One vector is turned by the same rotation once a tick. Each row is the vector after some number of ticks, and that number follows the row.
The counts run from 0 to 605.
[ -2 -17 -23  -3   8 -12 -15  12  -7 -22 -21 -27  24 -11 -18 -27 -13   1
  25   7   3  -3  18 -51  12  -3 -14  26   8  24   4 -27  26 -20  21  15
 -12 -11] => 98
[-25   9 -22   6  -8  14   3  10  14 -31  -5 -10  29  29  12 -28  17 -15
  48  10   9  -8  16  -3 -12   9   3  14  -6  37 -14 -25   1 -14 -34  -9
  -9 -13] => 127
[ -2  -3 -11  25 -36 -12 -28  17 -18 -16   3  -6   4 -34 -27  19   7  12
 -11  -7  -4 -18  18  -9  13 -12   7  17 -14  51   3 -30  17 -24  -5   1
 -16 -23] => 449
[ -1  -2  11   7 -24  23 -16  -3 -18 -29   9   4  35  34  -4   4  -5  17
  31  42  18   1  20  -5  -8 -13 -24  14   0   7  15 -38  29  -8 -15  14
 -10 -13] => 69
[  7  -9   3   4  -6  24  -8  16   0 -13  27   0  50  -8  15 -21 -31  11
  15  30  13  -5  20 -14   4  28 -20  32   6  42 -15 -11 -21   3 -18  -7
 -13   6] => 83
[ -9  19 -11  17  -9  20  -4  19 -21 -13  23   2  20  35 -14  -6   9  16
  -5  25   6  15  19  -5 -40 -25 -10  20  18  18 -15 -38  14  -5  -7  27
 -14 -16] => 375
[ -4   1   7  16 -31 -19  -5  18 -51 -23   4  -7  18  16 -13  40 -12  34
  11  12  -8   3  16 -15  15  24  12  13  28  16  -6 -14 -10 -12   5  27
  -5   8] => 63
[-14   5  -9 -11 -26 -12 -23  19 -25 -27  16  17  15  25 -12  25   4  25
  13  24   5 -25  25  21 -25 -23   3  -5 -35  13 -12 -19   3 -27 -18   9
 -12   1] => 204
[-12  -9  -8 -12 -23 -14 -26  24 -21 -30  16  18  14  20 -13  27   9  27
  20  16  11 -13  17  18 -26 -28   1  -2 -38  13  -5 -20  17 -24  -8  11
 -13  -5] => 203
[-15   5 -10  16 -17 -14 -33  25   6 -12  16   3   4  -4   8   4 -15   8
  54  -1  18  -4  12 -15  -9 -16   7  18  -4  17  11 -26  12 -31 -35 -36
   6 -17] => 259
[ -3  16 -15  -3 -16  17   1  -5 -38 -33  -1   5  36  42   0  22 -20  10
   9  26   5 -30  18   5  -5   4   5  -1  20  15 -39 -15 -12 -13  -4  27
   6   5] => 511
[-24   4 -27   7  -6  15  -7  20  -4 -29   4  -8  22   1   6 -21  31   2
  29 -31  -5  14  13 -18 -14  -7   4  12  -7  56 -30 -15 -11 -10 -15  17
  -2 -14] => 130
[ -3   2   2  20 -29 -10  -1  32 -40 -18 -16 -15  15  21 -25  28  -7  -5
  -2   0  -2  -6   6 -21  12  27  10  18  14  20 -13 -45   3  10  16  30
  -6 -21] => 368
[ -9 -25 -14  12 -11   7   1  27  -4 -16   1 -13  39  12 -17   1  27   0
   0  -6   6  16  -3  -1  17  19  -8  32  21  49 -20 -37  -1   8  10  13
 -13 -21] => 141
[  1 -17 -39   2 -11  -8 -21   3   1  -6  -1   2   6  -3  11  21 -24 -24
  45   1  22   3   5 -40  21  26   3   5  19  30   8 -23  15 -14 -32  10
   6 -20] => 269
[-23 -18  -2 -20 -24  -5 -21   8 -29 -46 -16  12   6  24  -3  22   7   7
  32   6  17 -33  16 -35  -4   3 -11  -5 -23   9   6 -22  12  -6  -1  19
 -19   5] => 426
[-12  19 -25   2 -21   2  -8   6 -14   4  -9   0   0  16 -28  16 -17  -9
  -8  44  20 -38  22 -28  -8   6  -2  11  31  13   9 -29  19 -20 -24  -6
 -21  -1] => 238
[ -6 -20 -47  -1  -3   2 -25  -4  17   6  21   3  29   9   7  10   2  -4
  26  17  10  30   3   1   9  -1 -18  15  21  35   4 -32  18 -27 -37  13
   4 -16] => 272
[ -8   6 -36  12  -8  12   4  31 -15 -11  41   7   9  -7  -9  -8  16   8
  10  16   7  -6  25   5 -13   7  -4   3  -4  61 -11   3 -28 -24 -30  -4
 -23  10] => 218
[  2  23  -3  -2 -27  20 -10 -16 -31 -45  12  14   6  11   3  35 -14  10
  18   9  16 -11  21  -8 -16 -16 -22  -7   1  23  -8 -28  28 -23 -15  25
  10  23] => 293
[-10 -12 -15  11   8  -5 -21  32 -13  -3   5  -7  29  11   9 -27 -41 -15
  12  23 -10 -20  12 -32   0  21 -11  28  -3  12 -20 -37 -33  -7  -6   7
 -11 -17] => 399
[-14 -12 -31  -1 -17   0 -18  14 -25  10  -6  -3  31  16   8  17 -11  -7
   8  -3  -9  10   9 -35  22  33  -4  10  27  31 -11 -22 -26  -3 -25  40
   5 -12] => 51
[-14  -7  -2 -26 -18 -20 -13  13  23 -16   1  -3  43  20  -2   7   1  32
  23  23  24  -4  16   9 -25   3  19  29  -6  28 -12 -13  32 -14 -22 -21
 -13   5] => 114
[ -5  19 -31  14  -4  -8  -1  34 -15  11   7 -16  19  12 -43 -18  -4  10
   2  38  11  -8  28  -1 -18 -18   4  20  16  20  10 -28  13 -29  -9 -14
 -16 -18] => 14
[ -1  -3   8  15 -33 -19  -2  17 -50 -30  -1  -7  11  18 -12  43 -16  28
  23  13   3  -2  15 -23  17  28  10   9  26  12   5 -22   1  -9   9  25
  -5   8] => 64
[-12 -14 -39  -7   8  -9 -31  13   2  -2   1   4  19  22   5  -1 -28 -35
   3  24   1 -18   1 -13  -3   4 -28  14 -10   6 -19 -59   2 -23 -13  16
  -4 -14] => 182
[-36   8  -1 -11 -18  -1 -18  18 -14  -3  13  15  10  24   2  19   1  15
   6   9  22 -19   6 -15 -11   0 -22  25  42  11  -2 -25 -17 -26 -23 -32
  -1  37] => 251
[-21  19  -9 -30 -21 -23   1  33  -8   3  -7  -6  16  30 -21  30  -9   5
   0  25  23 -27  13   5 -26  20   4  17  16   8  -5 -31   7 -21 -13 -25
   0  32] => 554
[ -5   5   9   1  -9  13  -5  22  -6 -23  25  16  -6  15   2  27 -14  -7
  10  25  41  -4   3 -27 -33  29 -28  14  13  13  -1 -44  22  13  -8   2
 -15  21] => 383
[ -5   4 -34  11 -11  14  -1  27  -6  -6  35  14  16  -6  -7  -7   7   5
  10  24  12  -8  26   8 -18   5   0   4 -15  58 -10   1 -23 -19 -40  -5
 -23   0] => 217
[-21  34 -15  -4 -22 -11 -14  32  -4  -3   8   3   4  15  -3   9  -5   3
  37   2  15 -12  26  -4 -44 -14  21   4 -23  17  -6 -24   9 -25 -40 -14
   9  -2] => 564
[ -9 -26 -16  23 -11   4 -17  30 -17 -24  10  -8  22 -17 -24 -16  30  15
  10  -9   0   5  13 -12  25  -4 -14  25   5  54   7 -21  -7 -16   6  -6
 -24 -18] => 446
[-14   0 -25   8  -6   1 -25  -2   8 -22  -4   7  -3   2  18  15 -28 -36
  45  -2  23 -22   0 -34   3  12  -4   8  12  18  -9 -38  12 -23 -29 -15
   9  -6] => 484
[-27  10 -27   7  -3  16   3  12   6 -31   0 -12  29  24  11 -33  25  -9
  45  -2   3   3  15  -5 -12   2   1  19  -2  46 -18 -21  -8 -14 -30  -5
 -10 -12] => 128
[ -5 -17 -44   7   3 -15 -23  18  -4  -2  18  -1  24 -13  10  13 -14  14
  18 -20   2  18   8 -19   7   1  19  21  22  46 -39  -3 -12 -23 -13  14
  11 -23] => 491
[-10 -23   0 -42 -19 -16 -23  10  21 -15 -14   0  39  10  -5  22  -2  24
  15  11  33  -9   8 -15 -16  10   5  27  -5  25  -6 -19  45   3  -5  -3
 -12   4] => 112
[ -3 -17 -42   6   1 -25 -19  17  -4  -9  17  -2  11 -21   4  27 -15  14
  19 -21   3  17   4 -20   7   8  25  15  24  46 -33  -4  -3 -29 -10  13
  11 -12] => 492
[  6   6   1  20  -8  12  -5  23  -6 -27   6   0   2  15 -15  14 -19   3
  20  18  42  -7  12 -30 -33  -2  19  18  12  16 -18 -27  42  14   4   9
 -14 -31] => 156
[-40  11  -2 -12 -10 -20   2  22 -14 -40   0 -10  20  20   1  -2  24  35
  29 -17  -5  -3  18  -4 -18  -3   6  23  11  29 -26  -9  -9 -32   1 -13
  -2  36] => 118
